Each row has a name. Each question is about the rows just above it. Places in a row count from 0.

Q_123: [128 123 129 125 125  87 113 131 123 129 123 130 130 125 104 123 154 142
 128 149 135 132 128 123 181 130 126 129 126 130 125 146 211 112 243 127
 128   4 130 181 125 193  47 129 137  52 123 122 181  10  90 125]
Q_318: [124 136 125 128 125  93 129 121 130 124 130  94 136  94 133 101 126 123
 124 135 132 100 154 113  86 113 131 126 126 127 133 126 144 127 177 132
 118 104 127 145 125 174 128 127 138 128 126 160 137 127 131 125]
Q_63: [128 126 133  84 125  87 113 131 123 129 127 130 130 125 104 123 130 142
 128 149 135 132 128  86 114 130 126 134 129 130 130 125 138 118 128 143
 126 125 143 132 128 125  82 105  90 122 126 126 127 129 134 112]
Q_936: [ 53 126 129  46 122  62  82 133 127 101 146 133 133 127 100 122 169 181
 129 191 122 136 127  75 126 134 132 128 132 128 131 126 132 123 128 140
  95 123 161 134  67 129  22 127  39 128 126 126 128 125 127 132]
Every place of [129] in Q_123:
2 9 27 43
At which places does Q_936 hold [146]?
10
What is the next entry after [125 193  47 129 137  52 123 122 181  10]?
[90]
Right after [62] comes
[82]
At which places does Q_123 hold [125]?
3 4 13 30 40 51
The row with [124 136 125 128 125  93 129 121 130 124 130  94 136  94 133 101 126 123
 124 135 132 100 154 113  86 113 131 126 126 127 133 126 144 127 177 132
 118 104 127 145 125 174 128 127 138 128 126 160 137 127 131 125] is
Q_318
Every place of [128] in Q_936:
27 29 34 45 48

Q_724: [115 112 111 104 127 147 147]
Q_488: [165 204 159 144 101 146 143]
Q_839: [144 172 116 109 112 152 132]
Q_2: [178 236 144 125  89 167 147]
Print row Q_724.
[115 112 111 104 127 147 147]
At which places does Q_724 hold [111]?
2

Q_332: [151 121 143 185  88 151 151 115 115 151 152  72 158  59 149  95 142 115
  36 116 118 157 126 173  92  94  98  62  66 137 172  72  74 116  78 145
 152 119 192 127 159 114  76  59  73 176  77 220 126 126 163 133 164 119
 119  89 171 148 122 125 119]
Q_300: [193 115 136 132 101 136 164 223 164 122  70 168 134 123 205 147 115 112
 196 169 105 152 142  65 192 111 171 122 153 193 146  79 137 164 171 146
  60 121 156  96  58 113  99 140  54 172 165  96 109 133 169 197 191 139
 154 111 148  71 164 136 149]
Q_18: [ 39 158 177  93 114 154 128  71 154 152 127  61  69  80  83 142  49 120
  74 119 137 150 188 192  87 167 114 131 183 169 171 103  71  83 105 143
 143 140 172 152 137 112 167  88 110 154  90 155 165 235  65 129 125 149
 157 139 145 176 123 152 146]
Print row Q_300.
[193 115 136 132 101 136 164 223 164 122  70 168 134 123 205 147 115 112
 196 169 105 152 142  65 192 111 171 122 153 193 146  79 137 164 171 146
  60 121 156  96  58 113  99 140  54 172 165  96 109 133 169 197 191 139
 154 111 148  71 164 136 149]
Print row Q_332.
[151 121 143 185  88 151 151 115 115 151 152  72 158  59 149  95 142 115
  36 116 118 157 126 173  92  94  98  62  66 137 172  72  74 116  78 145
 152 119 192 127 159 114  76  59  73 176  77 220 126 126 163 133 164 119
 119  89 171 148 122 125 119]
The entry that follows [103]:
[71]
Every place of [172] in Q_332:
30
At which places does Q_332 hold [151]?
0 5 6 9

Q_47: [110 108 170 186 175]
Q_538: [110 108 170 171 174]
Q_825: [206 173 107 246 112]
Right after [206] comes
[173]
Print row Q_538.
[110 108 170 171 174]
What comes right after [186] in the named rows?
[175]
Whose row is [110 108 170 186 175]?
Q_47
The entry that follows [107]:
[246]

Q_311: [164 125 177  84 153  70  79]
Q_334: [ 69 174  51 166 128 227 219]
Q_913: [ 85 160  88 180 156 172 160]
Q_698: [189 111 208 118 160  11  18]
Q_993: [ 71 190  64 192 130 227 227]
Q_650: [208 104 216  85 120  69  85]
Q_815: [181 103 190  73 125  63  74]
Q_819: [ 95 195  94 203 179 144 143]
The next entry after [208 104 216  85]:
[120]
What comes right after [11] in the named rows?
[18]
What comes right after [164] in the named rows?
[125]

